In the rows, 128 means zero.
Turns in one plane each, and the order they were made in; the first pair answered
tiro:
[122 123 134 140 130 131 115 125 115 127 129 132 133 124 117 112 147 146
 128 130 124 123 120]  ->  [126 124 133 151 127 134 120 128 116 128 124 124 130 125 121 112 143 151
 136 128 129 133 119]
[134 126 138 154 125 146 121 135 125 109 130 135 105 115  98  79 147 161
 160 107 133 135 117]  ->  [132 127 131 153 127 136 129 140 131 110 130 130 104 112 103  83 147 158
 169 115 137 126 115]
[183  82 132 129  91  89 189 156 126 120  97  99 147 119 202 129  89 155
 144 125 152 145 115]  ->  [115 153 181  79 138 128 163 171 131 151 142 150 171 152 195  72 112 128
 115 133 174  89 149]
nevo:
[148 126 155 162 126 105 127 114 118 156 144 146 149 132 108 121 132 156
 133 117 119 152 121]  ->  [149 121 138 165 125 104 129 122 117 153 135 142 147 116 109 116 132 158
 142 123 116 155 116]
[145 114 120 135 111 114 120 130 134 141 134 129 115 130 115 136 128 142
 137 137 118 149 121]  ->  [146 118 135 127 119 129 116 124 128 140 148 149 117 143 116 139 124 139
 126 132 116 154 127]
[130 161 161  96 135 175 145 149 130 174 153 166 150 167 125  70 123 176
 129 140 130 133 137]  ->  [151 143 140 119 116 146 185 165 132 162 110 116 149 139 154  73 113 188
 154 146 135 137 116]
[124 131 111  93 127 143 113 136 146 151 148 138  95 138 119 110 150 117
 131 131 131  99 125]  ->  [141 119 133  93 132 153 162 127 124 153 140 130 132 155 152 119 115 119
 106 113 138 126 144]
lav:
[137  86 110 116 115 121 144 125 156 163 128 132 120 140 119 153 102 154
 175 136  98 162  96]  ->  [111 117  96 104 127 127 112 139 168 169 125 141  98 136 104 143 132 137
 186 136 106 134  93]
[ 87 155 101 107 155 121 100 114 125 103  79 137 112  85 114 189 105  25
 119 113 158 115 123]  ->  [102 137 115 176 148 164 105  80  81  93  96 141 129  82  72 168  97  67
  96 119 126 152 127]
[132 104  99 122  99 122 166 148 119  99 129 105 129  90 125 147 112 104
 139 115 163 144 120]  ->  [105 118  94 121 100 130 138 155 130 101 131 123 120  81 103 135 128 103
 143 118 159 113 113]
[119  67 147 156 115 120 142 149 129 128 159 114 169 172 126 126 115 193
 160 128 149 179 117]  ->  [ 88  97 132  90 125  88 112 175 172 139 145 121 141 163 152 133 139 142
 181 127 176 126 113]
fopof:
[123 134 141 172 126 149 143 114  94 101 148 140 142 129  98 111 123 169
 118 127 104 150 148]  ->  [ 97 162 120 151 131 122 151 155 114  96 116 110 136 108 127  90 144 157
 153 142 128 105 138]
[ 86 110  98 122 134 150 126  98 115 107 149 105 123 107  98  98 119 136
 110 140 104  87 132]  ->  [ 81 127 122  93 149 149 140 113 117 120 168 118 135 116 116  92 121 130
 115 146 114  80 146]
[ 85 163 130 116 186 146 129 160 123 129 132 104 144 121 131 125 108 107
  84 114 178 126 144]  ->  [104 138 122 150 170 153 112 120 106 113 137 109 136 117  96 145  94 123
  72 106 158 151 134]

Each pair is 2 to 3 turns apart.
[131 104 148 125 108 169  90  94  99 108 140 174  90 130 103 104 157 161
 132 123 103 141 143]  ->  [159  74 133  96 103 136 120  93 108  93 121 161  89 136 146 158 126 125
 119 100 115 164 136] -> nevo, lav, fopof
[113 127 138  93 124 138 134 108 137 122 125 139 126 142 137 157 117  76
  94 111 147 127 141]  ->  [121 128 138  88 121 135 108 116 144 136 138 160 111 141 115 157 138  83
 106 124 145 127 126] -> nevo, nevo, fopof
[122 122 146 104 144 135 134 117 117 127 144 146 157 163 153 127 103 107
  96 110 144 140 157]  ->  [ 84 162 111 125 137 140 115 136 130 112 113 115 137 111 128  98 138 112
 131 128 151  85 132] -> lav, nevo, lav
[102 150 113 120 149 134 102 124 143 123 111 124 109 119  94 133 148 113
 119 131 134  95 113]  ->  [129 124 125 164 135 151 120  96 117 118 121 129 124 136  72 131 134 143
 109 126 114 138 120] -> lav, nevo, nevo
[155  91 141 161 124 131 162 108 103 114 128 147 105 119 122 142 129 153
 149 129 114 169  99]  ->  [158 105 143 148 122 116 150 136 116 131 124 140  96 119 131 131 145 163
 176 142 122 161  90] -> fopof, fopof, nevo
[131 107 146 157 128 151 161  77  96 110 120 130 160 142 114 148  93 136
  83 118 122 163 136]  ->  [122 139 175 113 144 140 173 113 112 124 139 139 166 173 147 121  94 131
  91 124 139 150 154] -> fopof, fopof
[125 115 134 112 148 107 106 116 137 161 140 171 132 180 147 129 125 139
 108 137 137 124 138]  ->  [134 103 111 168 127 111  90 113 131 154 123 147 112 147 113 115 146 163
 129 150 117 132 116] -> nevo, nevo, lav
[117 138 132 145 129 153 116 104 104 104 148 153 153 134  88 123 125 113
 100 126  99 141 154]  ->  [ 89 160 132 130 139 159 132 126 107  97 124 142 159 122 111 112 131  99
 105 124 124 108 157] -> fopof, nevo
[151 143  80 120  70  56 128 142 166 137  85  85 142 121 138 166 174 107
 208 141 138 139 100]  ->  [128 137 145 117 104 137 142  54 113 127 145 148 203 174 118 196 106  81
  78 101 125 175 164] -> nevo, fopof, nevo
[149 106  98 127 107 108 135  97 115 111 102 133 108 113 119 183 114 134
 106 117 144 156 127]  ->  [ 92 165 115 140 126 144 102 116 103 125 113 149 112  96  86 113 155 154
 121 150 149  94 136] -> fopof, lav
[132 138 145 125 119 105 163 152 134 154 120 112 153 134 174 111 133 141
 157 124 154 129 129]  ->  [132 123 115 148 104 109 161 139 134 132 104  99 131 109 160 112 131 141
 159 128 142 128 121] -> fopof, fopof
[124 144 127  96 137 115 166 157 125 124 112 119 164 117 173 121 106 108
 111 130 156 115 145]  ->  [102 153  84 111 132 122  98 136 140 120 126 141 120  86 109 117 138  99
 114 135 142  86 123] -> fopof, fopof, nevo
[150 145 128 132 101  97  91 178 189 181 161 146 120 140  95 127 178 148
 206 133 145 121 139]  ->  [133 119 130 191 103 163  88  76 136 135 171 160 139 133  37 160 138 134
 109  94 118 147 164] -> nevo, fopof, nevo
[141 132 152 136 148 140  84  90 120 142 169 155 113 166 106 153 118 140
  90 104 102 141 159]  ->  [119 154 107  95 141  87 103 147 165 144 110 102  91 124 164 152 137 106
 153 114 140  89 137] -> nevo, lav
[157  81 113 157  99 118 158 107 111 111 113 107 123 129 135 157  98 132
 114 117 143 169 119]  ->  [ 97 144 111  94 123 113 100 153 162 141 134 140  97 130 123 118 155 103
 145 145 161  92 111] -> fopof, nevo
